Which row each row swaps with, under one turn or mirror:
nize: [  7   6  -8  12  -7 -26   0   5  -4   4 -20   9 -23  -2  -5  -7  -8 -12
  -5 -24  -7   8   1  -3  -9   8  18  -4   3]
rotaf: [  7  11 -24  -5  18   3  25  -4  12 -15  -1   3 -11  -8  18  10  -6   0
  -7  22 -15  21   3 -10  13  15 -18 -16   4]
bar: [ 21   9   7  -5 -16 -16  10   4 -10  14   8  29  13  12  24  12  26  10
   4 -10 -27  20   0  -6   8  12 -12  -8   0]
Nonif: [ 24   8   0   1  -7 -16  17   4 -16  13  10  29   9  13  34   5  23  10
   5  -8 -21  13  -2  -2   9  21 -11 -13   7]
Zakim: [ -3  10  13 -12   3   3  -1   3 -16  14  12   1  -7   8  24   0  14  17
  22   5  -6  -1  -5 -14  -7   2   7 -10 -12]
Bato: [ 21   6  -2  -5  -9 -18  14   2 -10  15   8  23   8  12  28   6  29  11
  10  -7 -27  15  -1 -10   8  21 -10  -5  -1]
rarav: [ 16   4 -19  21   8   2 -10 -17  -5  -4  -3  10  -4   7  26  14   7 -21
 -12  11   2  15  -8  19   7  20  -8  -3   7]
sira: [ 12   5 -20   2   0 -23   6  10  14   8 -17  20  16 -16  31   6 -12   6
   3  -9 -22  12  -5  -2   2  23  -4   8 -11]
Zonib: [ 36 -25  -4  12  -4  -8   7   2 -19  -4   8 -13   2 -15   5  10   1  -2
  11   5   9   4  -9   4   4   9   0   4   8]
Dufo: [  5   4 -20 -12   1 -20 -10 -18  21  -3  11  -1  -1  23  17  -5   5  12
  -4 -22   4  24  -2  -7   5   9 -16  10  12]
zila: [ 13  17   9 -11  -3   7  15 -19  10 -12 -21   1  17   2   0 -16 -11  12
 -19   9  16  -5  -3   8 -10   4  -6 -24  15]
miviv: [ -9  15  14 -11  -3  -4   1  -6 -11   8  13   4 -10  10  19  -3   8  21
  20   7  -3  -2  -5 -12  -8   8   8  -9 -12]
Mone: [ 11  -4   7 -17  -7  10   0   0   4 -28  -6   7  -9  -3   9 -31   6  20
   0 -17   2   8 -15 -15 -10  -4  -5  -4  19]
vasi: [ 10   8 -22  -5  19  -4  24  -5  12 -17   2   7 -11  -8  16  14  -3   1
  -6  19 -20  25   3  -7  15  14 -17  -9   0]
voz: [ 10   0   6 -23   2 -14  -5  -9  22   6 -15 -15 -15  -5  31 -11   7   0
 -15  -7 -11  -1  15   4 -17   1  -7 -32  -8]
Dov: [ 11  -1  10 -18 -10   4  -4  -5   3 -30  -8   4 -10  -1   7 -34  10  15
  -9 -10   5   9 -21 -12  -8  -1  -4  -7  18]
pefim: [ 35  13  -1  -9 -28   0  -5   2 -14   0   7  15  14 -17  -4   9  12   6
  -4  -2 -15   1   8   4  13  -6  -9  -8  -9]
muki: [ 20  -5  24 -16 -27 -20  23  -4   8   3 -22  18  -9  -4  18   6  -4  -3
   0  -6  12  16  -6  19  -1   4  -3 -27  14]
rusi: [ 12   3   7 -28   4 -13  -6  -5  21   2 -16 -15  -9  -3  31 -16   8  -2
 -12  -5 -10  -1  13   4 -19  -3  -4 -30  -7]
sefo: [ 22 -16  -4   1  -1   7  26  11  -2   5 -30 -11  21  -7  20  -9  -5 -12
   7 -21   7  20  10   1   3   2 -15 -18  16]
viz: [ 29  15 -16  -1   1  -4  -4  -3  -7 -21  -5 -11   2   9  16  -7 -12  -9
 -21  14 -19  14   7   9  17   9   8 -29  14]
poro: [ 11  -3   3 -13  -7  10   1  -1  -1 -37  -7   4  -8   1   7 -31   7  17
  -4 -15   2  11 -19 -10  -8  -2  -5  -7  18]
zabi: [ 19 -11 -12  -5   1   3  26  14  -7 -19  -6  18   8  -4  23   1   8   1
  -1  -9  12  10 -25   3   3  25  -9 -25 -24]
pove: [ 26  10   7 -14 -18  -3  15  -6 -10  12 -17  16   3 -10   9  -7  16  18
  -8   4 -32  27   4 -12   9  13 -18 -15  25]
Fosu: [  8  -1   9 -30   2 -11  -7  -3  19   8 -13 -15 -11  -5  32 -14   7   1
 -12  -1 -12   4  11   1 -17  -2  -8 -31  -8]
vubep: [ 37  12  -6 -11 -26   0  -7   4 -14  -1   8  17  14 -14  -5  12  13  13
   0  -4 -13   4   5   4  12  -8  -8  -7  -8]
vedo: [ 17   1   8 -47  -6  -6  19 -14   3  12 -10  11 -10   7   9   0  -5   9
  -4  -9 -18  10 -13 -20   2  -4   4 -15  -4]
kina: [ 16  13   7  -8  -1  13   9 -22   8 -19 -14  -5  15  -2  10 -15  -9  11
 -17  15  16 -10  -2  11 -13  14  -1 -24   5]
vut: [ -7   5 -11 -22   3 -15  -5 -27   2 -10  -3  11  17  -5  22 -10   3 -14
  -8   1   8  -7  -8  11   9   5 -17   7  14]
kep: [ 27   7   5 -11 -17   1  18  -7 -12  17 -15  16   3 -12   8  -6  19  11
  -6   6 -34  24   6 -10  12  13 -18 -14  18]
Far: [ 36 -19   0  17   6  -9   9  -3 -22  -4   5 -16  -3 -17  10   6   0  -2
  13   8   4   4  -8  13   3   5  -5  -3   1]
Gepuf: [ -4  10  17 -14  -1   0   1   0 -14  14  12  -1 -14   2  23   8  15  20
  16   0  -3  -1  -9 -16 -10  -6   4 -10 -11]
pib: [ 13   2 -15  18   1   4 -11 -23 -12  -1   3   9  -3   6  26  13  -2 -18
 -12  13  -8  16 -10  20  10  14  -3  -5  16]
Seti: [ 18   1  -8  14  -3 -23   2   2  -2  -4 -28   1 -21  -4 -10  -3  -8  -3
  -3 -15 -12   6   4 -11  -6   6  22  -2  -6]
lema: [ 28  15 -13  -3   4   1  -5  -1  -8 -19 -10 -11  -5  10  15  -2  -7  -9
 -22  17 -20  10   6   8  16  12   7 -29  14]
bopa: [ 24  -7 -18   6 -29  -8  10 -18  14  23  -2  13  -7 -13  22   8  -5 -11
 -12   3  10  11  -9  -7 -10  -5   3  -5  -9]
lus: [ 41  13  -1  -4 -26   3  -6  -2 -16  -4   8  13  17 -15   0   9  11  12
  -8  -1 -11   6  13   3  10  -4 -10  -5  -7]
pezur: [ 10  -3  -6   7 -16 -11  13  -6 -19   0  -4  32 -10  16  26  17   1   1
   7  -6 -12  26  -1 -21  -8 -10   1 -12   0]
gozu: [ 19 -15   4   4  -3   3  22   9  -2  -1 -30 -17  18  -4  27 -12  -1  -9
   7 -23   3  15  13  -3  -1   7 -18 -16  16]
deti: [ 12  -6   9 -19  -7   9  -3  -8   1 -26 -10   6 -13  -3   6 -34  10  16
  -3 -14   3  11 -17 -14 -11  -2  -5  -6  17]
Per: [ 16   5  31   1  14   4 -12  12  -2   5  -7   0   9   2  14  16  14   0
   4  -3   4  11  -7  12 -19   9 -21  -7  -2]
dufud: [ 26 -12  -6 -10  -1   7  22   9   1  -1 -28 -10  23 -15  26 -10  -7  -2
  12 -21   3  19  15   1   1   9 -16  -9  14]
vas: [  5   8 -28  -4  18   2  25  -5  14 -15   4   2 -10 -10  14   6  -5   2
  -1  21 -14  17   4  -6  18  14 -18 -11   4]
pog: [ 24   6  12 -10 -10   0  17  -3 -13  14 -16  19   1 -17   7  -7  16  16
 -12   3 -32  26   3 -13   8  12 -17 -15  21]
Pelaz: [ 14   8  33  -2  13  -2 -14   7  -3   8   2   0   5   9  10  15   7   1
   0  -9   5  17  -8   9 -22   4 -15  -7  -8]
nabog: [-12   2 -12 -24  -1 -13  -3 -23   7 -18   3  10  18   0  26 -11  -2 -11
 -12  -2  11  -6  -5  10   0   7 -17   2  10]
navip: [ 13 -24  -8   0  -1  13  10   2   2   3 -12  14  -7  14  23  -7 -21  17
 -33 -12   0  13   4   0  10   9  10 -14  -5]
Kudep: [ 15   6 -15  19  11   5  -9 -18  -6  -8   7   1  -5   6  22  10  -6 -15
 -16  15   5  16  -5  15  14  17 -13  -6  15]
gab: [ 36  13  -1 -10 -32  -2  -5  -3 -17  -2   3  14  15 -14  -3   9  12   9
 -10  -4 -14   5   8   0  12  -6  -9  -9  -8]
buken: [ 11   2  -9  16  -9 -23   4   4  -1   4 -30   9 -14   0  -7  -7  -8  -5
  -5 -22  -4  12   4 -12  -3  10  20 -13  -1]
suzod: [ 15  10  30   1  13   4 -16   7  -4   5   0  -2  10   5   7  12  16  -4
  -1  -5  -1  18  -8  13 -18   8 -18  -3  -5]
Rovel: [ 28   4  -5   0 -13 -13  11   3 -14  16   8  26   8  16  31   7  29   7
  12 -10 -16  22  -5  -5   7  15 -14  -4  -1]
bol: [-11   6  -5 -23  -6 -10  -5 -21   4  -8  -2  16  17  -7  28  -4   0  -6
  -4   2  17 -11 -12  11   8   3 -16   1   7]
tid: [ 11   2   8 -45  -1   1  16  -6   3  13 -10   4  -7  14   1   3 -10  10
  -8 -11 -12  11  -5 -16   3  -1  11 -26  -2]
rim: [ 26  -2  24  -3 -23 -25  24  -3   7  -6 -19  18  -4  -7  19   5  -6   3
   1  -1  10  20  -5  15  -1  -1  -1 -31  13]
satu: [ 30  19 -17   1   3   2  -2  -1  -8 -20  -8  -6  -2   9  13  -7  -8 -12
 -17  16 -19   9   3   8  20  14   7 -26   9]
Dala: [ 17 -27 -15  -1   0   8  13  10   3   4 -11   3  -1  18  28  -5 -17  22
 -24  -7   2   7   5   1   5  14  12 -19  -7]
loze: [ 12 -11  -5   0  -1   9  26  12  -6   4 -19 -14  20 -10  27 -13   0  -3
  11 -26   3  19   8  12  -2   6 -17 -12  16]
rutot: [ 13  -6  12 -18 -10  11  -2  -4   2 -31  -8   8 -11  -1   9 -30   7  13
  -2 -17   1  12 -21 -12 -10  -3  -6  -7  18]
vigu: [ 19  14   4  -7   4  13   4 -23   7 -13 -18 -15  14   2   8 -12  -8  14
 -15  13  15  -3  -6  12 -11   8   0 -26   4]
tosuk: [  8  -5   7 -29  -1 -19 -14  -9  18   9 -15 -14 -11  -8  27 -11   7  -4
 -12  -7  -9   4  14  -1 -20  -2  -5 -27  -4]
doku: [ 12   7 -13  -9   7 -25  -2 -15  20   1  15  -3   4  24  15  -7   7   6
  -8 -17   0  27  -2  -9   2  16 -11  11  13]
laki: [ 11   1  -7  19 -10 -26   2  -4  -2   3 -22   6 -15  -5  -5  -7  -9   0
  -8 -24 -13   3   1 -13  -1   4  21  -7  -1]
Momi: [ 12   3 -21   8   0 -16   4   4   4  10 -11  17   8 -20  28   0  -8  11
   3 -18 -31  16   1  -2  10  23  -5   6 -14]
taso: [ -7   4  -1 -30   4  -7   0 -24   3  -6   1   6  18  -2  27  -6   2 -14
 -11  -3   9 -11  -9  11   9  -1 -17   6  11]
sove: [ 11  -3 -13  11   6  -2   7 -20 -15 -11 -12  14  13  -6  39  16   8  -3
 -19 -13  17   7  13  11   8  14 -10 -24   6]
dilif: [ 10   2  -1  15 -10 -19  -3   0  -2  -2 -31   4 -20   1  -1  -6 -10 -10
  -4 -26  -9  12   5 -17  -5  13  17  -8   2]
zugu: [ 25  -5 -19   4 -26  -7  16 -19  12  26  -3  12  -4 -14  23  12  -6  -8
  -4   1  10   9  -7  -6  -6  -3   6  -4 -13]
Let: [ 18 -12 -14  -2   0   0  30   9  -8 -18  -7  23  10  -4  18   3   2   0
   2  -7  13   4 -24   4   2  23  -7 -19 -22]
Fida: [ 10   7  27  -1  12   3 -13  13   0   0  -1   3   4   7  10  17  21  -2
   3  -4   2   8  -2  10 -22   2 -19  -6  -2]
poso: [ 18 -15   0  -2   1   9  24  12  -4  -2 -21 -11  19 -14  28  -9 -12 -12
  13 -18   2  17  10   4  -1   9 -15 -21  16]
Muf: [ 14 -10 -13   2   1   7  26  20  -8 -19  -2  22   5  -7  16   0  11   2
  -1 -18   7   4 -20   4   2  17 -12 -26 -20]
Nimos: [ 19  -4 -26   7 -29 -10  10 -16  17  20   2  11 -11 -15  19   8  -6 -13
  -7  -4   8  12  -2  -1  -8  -9  -2 -14  -5]
gan: [-11   1   8 -15  -3  -3   5   0 -10  13  13   4 -10   9  24   5  11  15
  16   9   1  -7  -9 -15  -3   0   5  -9 -13]
Pigar: [ 10  -1 -16  -8  -1 -26  -6 -15  22  -1  10  -2   4  27  15  -3   2   9
  -7 -21   0  24  -4  -8   5  13  -6  13  13]
repok: [  9  -2   5 -27   3 -16  -9  -8  19   3 -16 -16 -13  -8  27 -10   5  -2
 -11  -5 -11  -1  15   8 -17  -3  -6 -30  -8]
pokit: [ 11   2   5 -28  -1 -15  -8  -6  19  12 -15 -12 -14 -12  27  -7   7  -1
 -14  -6 -12   2  18   3 -19  -2  -8 -29  -6]
tasub: [ 36 -16  -2  16  -1 -10  11   5 -17 -11  11  -8   2 -20  10   4   0 -17
  13   4   0   5  -1   9   2   6  -2   2  13]
Lur: [ 19   2  10 -51  -4 -10  17  -7   7  12 -10  15  -4  10   2  -2  -2   8
  -7  -9 -14  11  -8 -22  -4   4   4 -15   3]
tak: [  9  -4   9 -13  -2   8  -3   2   2 -30 -10   3  -6   0  14 -33   9  17
  -3 -15   4   9 -22 -15 -11  -2  -5  -7  17]
Sorun: [ 25  -3  19  -4 -23 -24  17  -4   9  -1 -29  23  -4 -14  14   9  -7   0
   1  -2  10  19 -17  13  -3  -2   1 -21  18]
bubas: [ 10 -14  -8   3  -5  14  15   7   5   0 -15   8 -10  23  24 -10 -18  21
 -29 -11   4   5  -3   4   6   9  11 -13  -5]
Vefi: [ 14   4 -17  -3  -4 -18   6   7  15   5  -8  27  15 -17  30   1 -10   3
   3 -14 -26  15   0  -5   3  25   4  12  -5]
kor: [  5   1  -7 -10   8 -20   1 -18  24  -3  14  -1   9  23  16  -5   2   9
 -12 -21   8  26  -4  -5  -1  14  -9  11  12]
Repor: [ 19   9 -13  18   5   7 -14 -20  -9  -8  -1   5  -1   3  23  10  -2 -21
 -10  14  -1  12 -10  18   9  14 -11   0  12]
sif: [  8   7 -31  -3  19  -1  22  -3  17 -12   2   5  -9 -10  13  11  -3   3
  -3  23 -13  17   4  -1  12  12 -18  -9   5]

navip pairs with rim
vigu pairs with Lur
Rovel pairs with rarav
doku pairs with suzod
poro pairs with pokit
dufud pairs with Seti
pezur pairs with sove
sira pairs with Zonib
Momi pairs with tasub
poso pairs with laki
Bato pairs with Repor
gozu pairs with dilif
bar pairs with Kudep
zugu pairs with Let
rotaf pairs with gab

Which row each row swaps with, under one turn or mirror:
zipal: [ 25  -5   1  25   0 -28 -11  12   6   2   5  26  11  -4   7   1   4  15]
bof: [ 39  -3 -14 -14  16  -1  -5   9 -10  -2  22  20   9   0  18  -8 -26 -19]
dagib: [ 24  -1 -13 -38   4 -23 -10  10   1   4   4  13   7  20  -1  -3 -12  -1]
ganef: [ 32   0  14 -10   2  17 -20   5   8   0  19  21  -7  -1   3 -20 -27   3]
gune: [ 26  -6   0   5   2 -20  -7   9  26   5   8   7  15 -34   3  -6 -13   7]
delip: [ 31   9   4   1  -9  16  -5   9  14   1  11   0 -20   1   3  -5 -32  -7]
fov: [ 22  -5 -18 -23  -2  -6  -9   4   1   2  16   5   5  42   5 -10 -17   4]
dez: [ 38  -7 -14   6   1 -13  -3  -7  23  -2  22   0   2   4  25 -11 -31 -16]
fol: [21 -7  5 -6 -3 18 -9 10 26  1  0 12 21 -4  2 -9 -4 26]
mufop: [ 22  -1 -20  29  -7   5  -1   9   7   8  -5  10  11 -22  13   1 -26  12]
nif: [-11 -14 -22  -2  -3  -5 -12  12  15  13  -9  12   7  -1 -12  -1   0  15]
rami: [ 44  -5 -12  -5   7   7  -9  -8   9   5  18  24 -10   4   9  -7 -43  -4]
nupi: [ -4 -17  -9   2   7   5  -4  -3  -1  -7  -1  14  -2 -21  23 -21 -16  -6]
paner: [ -5 -28 -19   5  -1 -13  -3  13   7   2   6 -12   9  -6   9   5 -18  -3]
goge: [ -3  -8 -32  -5 -14 -11 -13   5  24   7  -7  19  -8   6  -2   6 -14   0]
Podip: [ 35  -4 -11  17   1   1  -1  11 -17 -10  18  17  15  13  13 -21 -15 -15]
mune: [ 19  -2 -13  24  -6   3 -13   6   5   5  -4  21  19 -17 -16 -31 -22  11]
fode: [ 30   5  -1 -32  -1  -4 -13   7  11   4  19  12  12  -7  -9  -8 -31   3]
fug: [ 22  -8  -5 -12  -3  -3 -10  10  11  -8   9  29   3  38   3   5 -10   0]
Poda: [ -4   9  -6   1  24  -9   9   2  -5 -12  13  18   5  11  -6 -19 -21 -14]
bov: [ 39   7 -30  -9   0  14  -4   7  -9  -6  21   1   2  10  13 -19 -19  -7]
mim: [ 24  -2  -2 -16  -6 -12 -11   7  15   5  30 -11   5  13 -13 -14 -33  11]
bepab: [-11 -12 -21   7  -7  -6  -3  -9   8   7 -20  10   8   6  -4 -10  -9  18]
pamut: [ 17  -5   2  28   5  -5 -14   8  18  -9   6  21 -10 -14 -15 -10 -18  17]
zozud: [ 11  -1 -25   7  -2   4 -13   1  17   8   5  28   3 -32  -4 -11 -31   8]
Fufi: [ 31 -15  -4  10  24 -16  -2  -3  -8 -19   7   7  -4  13  13 -23 -24  -6]
mutim: [  0   6 -18   2 -12 -11  -3  12  10   3   2  27 -25   8 -11   4 -14  12]
mif: [ 33  -4   9  -5  11 -14 -10  11  -6   6  -4  -6  10  13  -9 -15   8   8]
bebor: [ 32   0 -23   7  -9 -27 -10  -1 -25  -4   5   2   8   9  16  -3 -22   3]
zefol: [ 16  -4 -27   3  -2  14 -12  14   5   7  -7   8  11 -30  -8 -11 -11  12]
zesu: [ 34  -5 -15  19   9 -24 -10 -14  17  11   2  14   2  21   4 -30 -22  -8]
lotu: [ 10  -6   1  14   7   9 -15  10   7  -3  -6  27  10  11  -6   6 -42  13]
Nekev: [  2 -11 -25  27  -7 -24  -2  19   5  -1  -5  12  13  -2 -10   3 -13  10]
ranug: [ 21   4 -22  12  -4 -19 -16   6  18  -3  18  13   1  10  13  -5  13 -10]
zomo: [ -7 -11 -18 -10   5 -16  -4  -6  19   1 -17  25  11   6 -11 -18  -9   7]
bevap: [ 43  16 -10   0  13  -4   8   6  -2   8  20   1   9   0   1 -25 -20 -12]
lamo: [ -2 -17 -31  -1  -6   2  -3   2  11  -2   6  10   1 -14  17   6 -24 -19]
guzol: [ 26  -1   4 -12   2  -1  -5   8  -2   5  14  11   3  38  -7  -3  -2  -2]
makin: [ 10  -8 -13  -1  14 -10   5   3   3   2   8  27   1 -38   4  -3 -11   1]
Pivi: [ 10  -4 -24  26 -19  -6  -9  -8  12  -3  -5  -2 -10  19   7 -12  -9  15]
Fuso: [ 25   3 -17  19  -6 -16 -19  10   5  20   2   4  -3 -10 -31  -9 -11  -7]
ker: [ 37  -7 -17  -2   6 -22 -31  -5  19   9 -12   9  20   2   5 -18 -11  15]
bon: [ 22 -14 -11 -23  16 -18  -1   8 -11   7 -17  13  -5  20  -1 -10 -26  -1]
tezez: [ 13  -7 -18  -6   5  11   8  -6  19  -5   8   0  10  16  21 -27  -4 -10]
sar: [ 39   0 -16  -1   5 -25  -5  10   0   0  12   3  12  31 -13 -18 -29  -3]
vova: [ 11  -1  -4  -8   7  -4   9   4  -6  -5 -11  -6   1 -28  16 -14 -22   3]

zozud pairs with bof
zesu pairs with zipal
ganef pairs with nupi
sar pairs with Nekev
fov pairs with nif
guzol pairs with bepab

